Each row below has a hidden score, from 0 to 30, with 15 about the middle. What is it? The score is a weighted sum of the row's numbers plus the product of two more (or one squared), each taken from its middle value.
ndarray[ 0.36  0.45 -0.10 -0.49  0.44 -0.33 -1.58  0.52 -1.07 -0.23 -0.51 -0.34 -0.88  0.32 -0.47  0.16 -0.16  0.49]: 16
ndarray[ 0.22 -0.94  0.32 -1.78  0.03  0.20 -0.31  0.55  1.85  0.47 -1.47  2.85  0.38 -0.40 -0.03  1.80 -0.47  0.77]: 20
ndarray[-0.46 -0.08  0.76  1.29  0.63 -0.44 -0.10 -0.56  0.60  0.55 -1.76  0.38  0.02 -0.09  2.18 -0.85 -0.41  1.35]: 20
ndarray[ 0.98 -0.11  0.91  1.26  0.30 -0.22 -0.31 -0.07 -0.04 -0.12  0.43  0.43  1.20  0.24  2.15 -0.17  2.67  0.36]: 13
ndarray[ 0.73 -1.89 -0.13 -1.19 -1.88 -0.49  0.48 -0.68  0.04 -0.49  0.22  0.75  0.48 -0.28 -0.32 -1.62 -0.07 -0.66]: 19
ndarray[-0.35  0.12  0.67 -0.24  0.57  0.46  0.07  0.39 -0.41 -0.94 -0.09  0.11  0.73  0.40  0.30  0.71 -1.34 -0.15]: 15
ndarray[ 0.09  0.45  0.35 -1.27  0.35  0.00 -0.45  0.32 -0.91  0.06 -0.34 -1.15  0.53  2.07 -0.14 -0.09 -1.21 -0.83]: 12
ndarray[-0.33 -0.10  0.68 -0.72  0.51 -0.52 -0.35  0.58  3.37  0.50  0.19 -0.10 -1.42 -0.04  0.34  2.13 -0.27  0.44]: 17
ndarray[ 0.10 -0.17  0.26 -0.61  0.68  1.10  0.40  0.49 -0.49 -0.08  0.64 -0.13 -1.86  0.32  0.25  1.39  0.13  0.94]: 18
ndarray[ 1.03  0.02  0.37 -0.09 -2.23  1.43  0.11  0.45 -0.22 -0.33  0.37  0.58 -0.30 -0.18  0.26  0.83  1.45  0.50]: 22
ndarray[-2.00  0.37 -0.55  1.95  0.98 -0.08 -0.44 -1.33 -0.65  0.07  1.44  0.76 -0.32 -1.30 -0.72 -0.98  0.76 -0.79]: 8
ndarray[ 0.90 -0.07  0.96 -0.19  1.50  3.59  0.03  1.18 -0.03  0.19 -0.06 -0.30  0.27  0.14 -0.21  0.27  0.65 -1.12]: 14
ndarray[-0.10  2.03 -0.15  0.42  1.14 -0.36  1.99  0.42 -1.71 -1.62  1.38 -1.05  2.81 -0.48 -0.45  1.75 -0.05  0.77]: 17
ndarray[ 0.25  0.10  0.88 -0.94  0.09 -0.67 -1.10 -0.14  0.48 -0.42  2.45  1.01 -0.41  0.07  0.45 -0.54 -0.22  0.51]: 12
ndarray[ 0.13  1.60  0.28 -0.91 -0.20  1.25  2.23  0.50 -0.98  0.05 -0.44  0.77 -2.67  0.37 -1.02  0.69  0.28  0.29]: 26
ndarray[ 0.72 -1.30  0.61 -1.09 -0.37 -0.23  0.26  0.23 -0.59  0.56 -0.65  0.65 -0.82  0.86 -0.23  0.93 -0.10  0.78]: 14
ndarray[ 0.98  0.35 -1.21 -0.44 -0.89 -0.19 -0.90 -0.50 -0.66  0.00 -0.36 -1.81  1.04  0.10 -0.15  0.40 -0.04  1.71]: 26
ndarray[ 0.13 -0.07  0.55 -0.32  1.66 -1.64 -0.05  0.92 -0.45 -0.65 -0.56  0.27 -1.11 -0.02  0.73  0.12 -0.18  1.71]: 16
ndarray[ 0.15  0.06 -0.62  3.16 -0.50  0.18 -0.37 -0.83  3.33 -1.15 -1.67 -3.02 -0.06  0.39  0.98 -0.18 -1.32 -0.60]: 19
ndarray[ 0.49  0.02  0.20  1.21  0.16 -0.45 -0.68 -0.77 -0.34 -0.68  2.04  1.32 -0.57  1.16 -0.53  0.23 -0.45 -0.14]: 9
ndarray[-0.08 -0.36  0.49  0.26  0.78 -1.64  0.06  0.19 -0.33  3.39  0.00 -1.00 -0.24 -0.28  0.31  0.68 -0.23  1.96]: 13
ndarray[ 0.66  0.19 -1.99 -0.39 -0.73 -0.24 -0.17  1.07 -0.27  0.83 -0.22  0.15  0.19  0.49 -0.83 -0.61  0.84 -1.34]: 13
ndarray[ 0.39  0.10  0.62 -0.25 -0.21  0.26 -1.11  0.83 -1.22 -0.90  2.12  0.67  0.00  0.69  0.38  1.13 -0.22  0.62]: 18
ndarray[-0.32 -0.29  0.46  0.23  0.36 -0.38 -0.74  2.05 -0.31 -0.08 -0.82 -0.71 -0.23 -0.81  0.09 -1.44  0.90 -2.00]: 12
ndarray[ 0.25 -0.87  0.50  0.43  0.88  0.05  0.76 -0.01 -0.37 -0.66  1.51 -0.45 -1.87  0.81 -0.36  0.75 -0.07 -0.92]: 9
ndarray[ 0.51 -1.06  0.64 -0.64 -1.51 -0.66  0.25 -0.34  0.99  0.97 -0.23 -1.52  0.51  0.49  0.43 -1.11 -0.33  0.94]: 19
ndarray[-0.39  0.85  0.28  0.65  1.51  6.11  0.65 -3.85 -0.35 -0.32 -5.87  0.04 -0.92 -1.55 -0.13 -0.29 -0.17 -0.25]: 26
ndarray[ 1.10 -2.22 -0.07 -0.76 -1.76 -0.53  0.18 -1.05  0.10  0.06  0.02  0.81  0.64  0.16  0.40 -1.71 -0.08 -0.69]: 15
ndarray[ 0.40  0.43 -0.87  0.56 -1.35 -1.23 -0.48 -0.05 -0.33  0.95  0.08 -0.27  0.18 -0.86 -1.23 -0.64  0.37 -1.51]: 9
ndarray[ 0.34 -0.21  0.30 -0.08 -0.21  0.44 -0.29  0.32 -0.58 -0.31  0.47  0.34 -0.08  0.49 -0.08 -0.13 -0.22 -0.43]: 14
ndarray[ 1.10  0.19  0.65  1.41 -0.07  0.65 -0.02 -1.58 -0.10 -0.37  1.18 -0.01  0.20 -0.95  0.58 -0.15  1.98 -0.55]: 9
ndarray[-1.17  0.69 -1.70  0.06  0.60  0.45  0.41  0.84 -0.06  0.23 -0.40 -0.12  0.05 -1.88 -0.96  0.39 -1.40 -1.44]: 14
ndarray[-0.19 -0.12  0.83 -0.10 -0.85 -0.32  0.01  0.20  1.41  1.67 -0.23 -2.69  0.23  0.37  0.71 -0.25 -0.31  1.61]: 19
ndarray[-0.32 -0.37  0.67 -1.43  0.10  0.60 -0.21  0.03  0.24 -0.21 -0.61 -0.80  2.20  0.18  0.74  0.67 -0.99 -2.32]: 11
ndarray[-0.14  0.28  0.12 -1.77 -0.32 -0.93 -0.74  0.29  0.66  3.10  3.56  0.81 -0.96 -0.03  0.17  0.84 -0.31  0.07]: 10
ndarray[ 2.46  0.12  0.36  1.07 -1.75 -0.98 -0.18 -0.20 -0.04  0.23  0.28  0.00  0.34  0.24 -0.19 -0.69  2.01 -0.90]: 10
ndarray[-0.08  0.13 -2.29  0.13 -0.34  0.35 -0.37  0.96 -0.11  0.98  0.33 -0.09  0.34 -0.19 -0.35 -0.46  0.33 -1.55]: 15
ndarray[-0.17  0.39  0.13 -0.29  0.90 -1.50 -0.30  0.14 -0.56  1.67 -0.10  0.38 -0.82 -0.33  0.17  0.71 -0.05  1.60]: 17
ndarray[-0.10  0.68 -0.85  0.62  0.15  0.04  0.52  0.79 -0.04  0.02 -1.67 -0.17  0.03 -0.85 -1.59  0.43 -0.11 -0.42]: 15
ndarray[ 0.43 -1.25  0.69 -1.47 -0.85  0.07 -0.13 -1.04  2.49  0.02 -1.09 -1.18 -0.15  0.07  0.49  0.60 -0.47  0.32]: 16
ndarray[ 0.75 -1.45  0.27 -0.95 -0.80 -1.22 -0.59  0.50  0.50  1.37 -1.29  0.62 -0.14  0.87  0.36 -0.20 -0.26  1.00]: 15
ndarray[ 0.35 -0.97  0.39 -1.61 -0.77  0.46 -0.57  0.29  3.00  1.61 -0.58 -0.18 -0.53 -0.05  0.82  1.55  0.20  1.21]: 21
ndarray[ 2.79  0.04 -0.14  0.81 -2.74 -1.33 -0.20 -1.51 -0.08  0.13  0.28  0.00  0.49  0.37 -0.95  0.22  2.07 -0.23]: 9
ndarray[ 1.65  0.20  1.22 -0.83 -1.09 -0.90 -0.16  0.70 -0.09  0.30  0.03 -0.30  0.10  0.11 -0.64 -0.25  1.10 -0.70]: 9
ndarray[-1.70  0.15  0.25  2.25  0.56 -0.12 -0.57 -0.71 -0.26 -0.01  1.62  0.89 -0.19 -1.09 -0.85 -0.94  0.66 -0.74]: 8
ndarray[ 0.39  0.39  0.90  0.29  0.80 -0.68 -0.62  0.78 -0.90  0.11  0.79  0.56 -0.93  3.51  0.03  0.25 -0.46  0.84]: 11
ndarray[ 0.43 -1.48  0.29 -1.78 -0.74  0.03 -0.57  0.17  2.15  0.28 -1.45  2.98 -0.42 -0.22  0.00  1.12 -0.59  0.41]: 20
ndarray[ 0.67  0.04  0.74  0.29 -0.82 -1.80 -0.13  0.02  0.17 -1.02  0.05  0.68  0.94  0.48  2.11 -1.32 -0.19  1.17]: 16
ndarray[ 0.73 -1.93  0.45 -1.54 -0.05  1.51 -0.39 -0.53  0.82 -0.41 -1.26  0.39  0.06  1.21  0.55  0.78 -0.63 -0.64]: 15
ndarray[ 0.26 -0.83  0.14 -1.79 -0.23 -0.50 -0.96  0.63  1.54  0.70 -0.99  2.90 -0.22 -0.50  0.05  1.85 -0.56  0.71]: 23
ndarray[ 0.40 -0.92  0.51 -0.66  0.34  0.16  1.64  1.31 -0.42  0.05  0.59 -0.58 -2.42  1.10 -1.21  0.45 -0.19 -0.99]: 10
ndarray[ 0.91  0.19  0.10 -0.61  0.16 -0.50 -0.01 -0.15 -0.20 -2.37 -0.08  0.56  1.38 -0.35  0.31 -0.35  0.13  0.19]: 17
ndarray[ 0.13 -0.20  0.28 -0.10  1.13  0.55 -3.17  0.46 -0.37 -0.39 -0.73 -1.40 -1.49 -0.28  0.19 -0.28  0.16  0.18]: 20
ndarray[-0.30  1.05 -0.23  1.09  0.53 -0.69  1.65 -0.72 -1.19 -1.43  1.42  0.51  3.34  0.44 -0.49  1.44 -0.21 -0.04]: 12
ndarray[ 0.42 -0.62  0.43 -0.24 -0.77 -1.68 -0.13  0.07 -0.24  0.51  0.01  0.42  0.50 -0.58  1.36 -1.28  0.07  0.90]: 15
ndarray[ 0.13 -0.13 -1.30  0.18 -0.33  0.08 -0.12  1.68  0.01  0.96 -0.06 -0.34  0.30 -0.32 -0.10 -0.41  1.13 -1.75]: 14
ndarray[ 0.89  0.25  0.66  0.10  0.81  1.53  0.13  0.59 -0.38  0.74  0.08 -0.50 -0.43 -0.35 -0.03 -1.57  0.97 -1.61]: 10
ndarray[ 0.51  0.39 -0.65  0.39 -0.37 -0.57  0.15  1.43  0.15  0.54  0.09 -0.42  0.24  0.27 -0.46 -0.55  1.07 -1.78]: 10
ndarray[ 0.52 -0.57 -0.71 -1.17 -0.97 -0.68 -0.16 -0.22  0.10 -1.04 -1.48  0.70  0.44  0.41  0.49 -1.75 -0.37  0.86]: 20
ndarray[-0.01 -0.28 -1.07 -0.20  0.61  0.74 -0.27  0.26 -0.52 -0.21  0.05  0.18 -0.73  0.50  0.30  0.12 -0.61 -1.16]: 14
ndarray[-0.20  0.43 -0.04 -0.61  0.75 -0.93 -0.46  1.02 -0.51  1.71  0.21  0.42 -1.16 -0.96 -0.01  1.56 -0.18  2.20]: 23
ndarray[ 0.13  0.46  0.30 -0.21  0.61  0.11 -0.58  0.63 -0.39 -0.46 -1.51  0.74  0.54  0.94  0.35  0.10 -0.26  0.07]: 15
ndarray[ 0.27  0.40  0.59  0.23  1.12  0.85 -0.51  0.74 -0.10 -0.43 -1.36  0.41  0.45  0.85  1.13  0.18 -0.05  0.91]: 19
ndarray[-0.49  0.29  0.65 -0.74  0.64 -0.15 -0.39 -0.18 -0.84 -0.64 -0.66  0.74  0.96 -0.23  0.14  0.08 -1.67 -0.26]: 12
ndarray[ 0.25 -0.19  0.64  1.54  0.01 -0.54 -0.12 -1.53 -0.08 -1.44  1.59  0.95  0.19  0.53 -0.20  0.54  0.00 -0.33]: 9
ndarray[ 0.15 -0.47  0.44 -1.53  0.05 -0.12  0.06  0.00 -0.72 -0.34  0.24 -0.18  4.13  0.32  0.13  0.32  0.04 -2.02]: 16
ndarray[ 0.38 -0.16  0.78 -0.26  0.79  0.12 -0.96  0.00 -0.57 -0.06 -0.84 -0.04  0.90  0.26  0.88 -0.45  0.91  0.80]: 14
ndarray[-0.70  0.48  0.69  0.38 -0.21  3.09  0.14  0.49  0.16 -0.35  0.23  0.98  0.05  0.06  1.45 -1.47 -0.14  1.13]: 24
ndarray[ 1.07  0.16  0.27 -0.79 -1.49 -0.71  0.51 -0.59  0.39 -0.85 -0.57 -1.31  0.85  0.87  0.45 -1.66 -0.18  0.59]: 20
ndarray[-3.76  0.68 -1.93 -0.15  1.47 -0.35  0.36  0.59 -0.61 -1.59  0.36 -0.37 -0.09 -3.70 -2.21 -0.65 -0.19 -0.81]: 26
ndarray[ 0.86  0.04 -2.80 -0.50 -0.17  0.62 -0.62  0.06 -0.47  0.31  0.13  0.92 -0.16  2.21 -1.73  0.10 -1.15 -0.15]: 15
ndarray[ 0.09  0.23  0.69 -0.77  0.79  0.06  0.06  0.06 -0.70 -0.37 -0.59 -0.76  0.54  1.69  0.47  0.39 -1.24 -1.13]: 9
ndarray[-0.47  0.09  0.13 -0.93 -0.02 -1.23 -1.84 -1.52 -0.45  0.04 -0.13 -1.67  0.36 -0.76 -0.41  0.76  0.06 -1.48]: 11
ndarray[-1.01  0.34 -2.97  0.31 -1.18 -0.60 -0.48 -0.63 -0.60 -2.23 -0.06  1.00  1.08  0.19  0.37 -2.54  1.64 -0.38]: 24
ndarray[-0.41  1.19  0.33 -0.37 -1.23 -0.47  0.33  0.00 -1.67  2.18 -0.22 -1.03 -0.10 -0.95 -0.36  0.65 -0.53  1.22]: 17
ndarray[ 0.48 -0.84  0.98 -0.56 -1.16 -0.98 -0.06 -0.80  0.56  0.55  0.25 -0.76  0.74  0.39  0.42 -1.45 -0.39  0.81]: 17
ndarray[ 0.47  0.34  0.59  0.81  1.03 -0.47 -0.33  2.11 -0.48  0.00  1.11  0.31  0.30  0.79  0.15 -0.41  0.16 -0.63]: 11
ndarray[ 0.68  0.33  0.61 -1.45  0.43 -0.78 -0.30  0.52  0.70 -2.14  3.06 -0.47 -0.48  0.18  0.57 -0.46  0.01  0.15]: 20
ndarray[ 0.13 -0.03  0.58  0.38 -3.09  0.31 -0.39 -1.21 -0.10  0.14  0.60 -0.62 -0.09  0.05 -0.09  0.69  0.30 -1.01]: 15
ndarray[ 0.50 -0.11  0.31 -0.33  0.49 -0.67 -0.80  0.80 -0.45 -0.86 -0.34  0.07  0.87  1.29  0.12 -0.60 -0.41 -0.07]: 14
ndarray[ 0.06  0.27 -1.90 -0.09  0.18 -0.19 -0.72 -0.05 -0.69  0.39  0.61  0.27  0.06  1.72 -0.24 -0.21 -0.60 -1.25]: 11
ndarray[-2.15  0.16 -0.10  2.00  0.80  0.34 -0.29 -1.41 -0.26 -0.10  0.82  0.73  0.11 -1.15 -1.01 -0.13  0.39 -0.55]: 9
ndarray[-0.40  0.31  0.68  1.18  0.63 -0.27 -0.22 -0.40  0.28  0.12 -2.38  0.40 -0.08  0.20  2.45 -1.45 -0.41  0.86]: 23
ndarray[-2.55  0.62 -2.16  0.21  0.29 -0.47 -0.19  0.84 -0.60 -0.19  0.42  0.48 -0.54 -2.71 -0.66  0.26 -0.57 -1.80]: 15
ndarray[ 0.03 -0.15  0.87  1.71  0.82  1.16 -0.64 -1.77  0.09 -0.25  0.55 -0.05  0.50  0.44  2.40 -0.32  1.13  0.40]: 13
ndarray[ 0.50  0.64 -0.29  0.07  0.29  0.26 -0.30 -0.03 -0.87 -0.04 -0.18  0.16  1.28  0.81  0.56 -1.42  0.90  0.28]: 14
ndarray[-1.94  0.53 -1.77  0.26  0.49  0.08 -0.02  1.93 -0.33  0.80  0.26 -0.24 -0.12 -2.02 -1.18 -0.73  1.21 -1.20]: 15
ndarray[-0.51  0.39 -2.94  0.49  0.09 -0.42 -0.37  0.38 -0.35 -0.14 -0.17  1.03 -0.41  0.20 -1.05  0.61  0.76 -0.26]: 16
ndarray[ 0.48 -3.71  0.18 -1.56 -0.98 -0.94  0.55  0.10  0.39  0.34 -0.26  0.52  0.10  0.39 -0.75 -0.14 -0.65  0.43]: 24
ndarray[ 0.65  0.09  0.49  1.34 -0.25  1.19 -0.19 -1.62 -0.27  0.38  1.17  0.21 -0.12 -0.68  0.62 -0.01  1.72 -0.12]: 12
ndarray[-0.33  0.11  0.20  0.78  0.52 -0.66 -0.25  0.69  2.10  3.05  1.47  0.43 -0.71 -0.67  0.35  0.88 -0.48  1.09]: 20
ndarray[ 1.03  0.19  0.15 -0.19 -0.31  0.07  0.12 -0.63  2.07 -4.40 -0.57  0.02  0.69  0.80  0.34 -0.09 -0.40 -0.07]: 22
ndarray[-0.79 -0.16  0.81  0.33 -3.44  0.26 -0.24 -0.56 -0.06 -0.35 -0.62 -0.30  0.02 -0.48  0.03 -0.01 -0.07 -0.89]: 18
ndarray[ 1.35  0.35  0.65  1.76 -0.50  1.42 -0.28 -0.04  0.04  0.07 -1.14 -0.35 -0.93 -0.25  0.23 -0.58 -1.43 -0.66]: 21
ndarray[ 0.22  1.54 -0.14 -0.30  1.25  1.65  3.43  0.08 -0.56  0.37 -0.33  0.01 -2.33  0.28  0.27 -0.21  0.91  1.61]: 26
ndarray[-0.26 -0.78  0.35 -0.92 -0.31  0.04 -0.29  0.03  2.80  2.53 -0.73 -1.29 -0.15 -0.25  0.35  1.51 -0.31  1.09]: 16
ndarray[-0.40  0.28 -1.99  1.93  0.89  0.42 -0.09 -0.93  0.56 -1.65 -0.75  0.16 -0.24 -1.17  0.50 -0.18 -1.57 -0.04]: 19
ndarray[ 1.02  0.19  0.41  0.27 -0.49 -0.82 -0.15 -0.45 -0.35  0.02  0.50 -0.34 -0.49  1.27 -0.17  0.21 -0.02 -1.64]: 6
ndarray[ 0.42 -0.99  0.67  0.00 -1.26 -1.50  0.62 -0.07 -0.29  0.54  0.05  0.95 -0.15  0.33  0.72 -1.06  0.06  0.06]: 11
ndarray[ 0.38 -0.17  0.32 -1.29 -0.68  0.68  2.87  1.02 -0.03 -0.43  0.51 -1.12 -1.07  0.01 -0.18  2.06 -0.36  1.56]: 20
ndarray[ 0.91 -0.08  0.07 -0.71 -0.79  0.15  0.59 -0.80 -0.90 -0.35  1.08  0.52 -0.75 -0.10 -0.51 -0.50  0.45 -1.28]: 9
ndarray[-0.30  0.27  0.24 -0.14 -3.39  1.21 -0.13  0.45 -0.02  0.37 -0.47 -0.92  0.38 -0.06  0.61  0.12 -0.64 -0.67]: 22
ndarray[-3.12  0.10 -0.23  1.84  0.09 -0.18 -0.06  0.03 -0.53 -0.36 -0.98  1.22 -0.08 -2.20 -0.15 -1.24  0.76 -0.88]: 13
ndarray[ 0.15  0.88  0.18 -0.51 -0.97  0.26  0.44 -0.69  0.09 -0.51 -0.60 -0.38  0.18  0.32 -0.54 -0.78 -0.20  0.97]: 17
ndarray[ 0.36  1.78 -0.10 -1.13 -1.26  0.42  0.57 -0.02 -1.13 -0.32 -0.20 -1.18 -0.79 -0.76 -0.06  0.31 -0.30  1.43]: 22
ndarray[ 0.18 -0.12  0.81  0.56  0.59  0.23  0.02 -2.95 -0.27  0.42  1.47 -0.10 -0.33 -0.92 -1.26  0.24  0.57 -0.55]: 4
ndarray[-1.51  0.36 -0.07  0.39  1.01 -0.08  0.30  0.49 -0.25  0.20 -0.15 -0.55 -0.16 -2.87 -1.09 -0.17 -1.34 -2.09]: 9
ndarray[ 0.43  2.37 -0.44 -0.79  0.24  0.40  3.73 -1.31 -0.70  0.04 -0.38  0.06 -1.74  0.35 -0.80 -0.80  0.28 -0.69]: 14
ndarray[ 0.66  0.12  0.44 -0.33  0.32 -0.66 -0.25  0.36 -0.63 -0.44  0.21  0.44  0.86  1.31  0.46  0.04 -0.53  0.75]: 13
ndarray[ 0.22 -0.42  0.60 -0.81  0.27  1.45  1.48  0.41 -0.71 -0.27  0.45  0.04 -2.31  0.00 -0.07  1.76  0.04  0.77]: 19
ndarray[-2.11  0.14  0.60  2.73  0.41  0.57 -0.66 -1.03 -0.37 -0.33  0.11  0.62 -0.30 -1.06 -0.26 -1.12  0.30 -0.82]: 11
ndarray[ 2.75 -0.14  0.60 -1.19 -5.79  0.34 -0.11 -1.04 -0.33 -0.07 -0.42 -0.06 -0.13  0.29 -0.38  0.98  0.47 -0.04]: 21
